In the data rows, the value 128 means zero.
Here are some points:
[134 200 119 121 152 125 113 108]
[147 113 119 115 149 116 104 149]
[209 166 155 134 168 150 103 151]
[158  59  72 136 201  90  98 138]
[ 82 169  64 113 132 101  80  56]
[149 172 138 115 153 132 104 140]
[121  97 106 124 144 116 110 117]
[180  98 172 125 116 144 150 183]
[133 148  82  89 188  96  57 131]
[120 166 112 110 177 117  78 112]
[ 81 142 143 116 103  98 131 102]
[ 72   0  52 129 126  85 151 137]
[188 173 154 120 130 170 119 129]
[163 169  98  98 192 110  58 105]
[117 150 140 135 118 134 131 109]
[ 54 102 133 169  56 139 181 103]
[128  79 158 133 145 125 141 168]
10 more points follow, each with its number after it:
[122  33 112 127 123 108 169 160] 0
[141 215 137 133 109 143 124  83] 1
[149  47 116 125 156  90 136 173] 2
[ 95 168  91 134 122 116 123  69] 3
[141 125 101 140 161 120 104 112] 4
[127 178 143 141  85 158 146 105] 5
[ 64 134 103 133 107 128 130  86] 6
[100 155 118 119 134 124 101 114] 7
[122 148 124 123 129 131 134 133] 8
[154 131 131 107 155 124  97 144] 9
Which of these numbered points is nearest to each point below, ignoring the 3 directions in which the first points spread most? Its number follows each.
[ 69 255 145 125  79 155 118  41] > 6
[142 164 154 141  88 163 149 122] > 5
[ 54  51  75 161 129  85 141  85] > 4
[154 188 151 121 127 150 127 135] > 8
[159 139 148 131 147 116 117 153] > 2
[127 114 167 149  96 149 186 154] > 8
[ 64  77  93 130 133 100 114 130] > 7
[ 90  58  82 117 166  88  99 158] > 7
[162 179 148 131 125 142 125 108] > 1
[ 83 166 154 158  71 147 182 101] > 3
[167  77 124 140 168 115 113 153] > 4
[155 104 112 121 169 121 108 143] > 6
[168 132 135 140 152 122 126 134] > 3
[ 91 220 120 113 112 144 116  84] > 8
[125 172 136 123 139 126 133 123] > 8
[126  52 101 115 166 103 101 184] > 7
[184 103 138 114 161 111 118 166] > 2
[ 84 144 145 134  80 144 138 117] > 7
[211 144 198 114 147 159 153 191] > 0
[142 151 148 138  95 166 150 136] > 5
[131 104 156 150  66 155 194 125] > 1
[100  95 137 138 113 110 163 132] > 2
[123 122 154 123  99 142 144 141] > 9
[210 138 115 115 190 116  86 154] > 1
[160 187 179 129  90 172 137 122] > 5
[108 153  96 137 150 113 107  86] > 4
[193 140 187 130 104 183 152 172] > 5
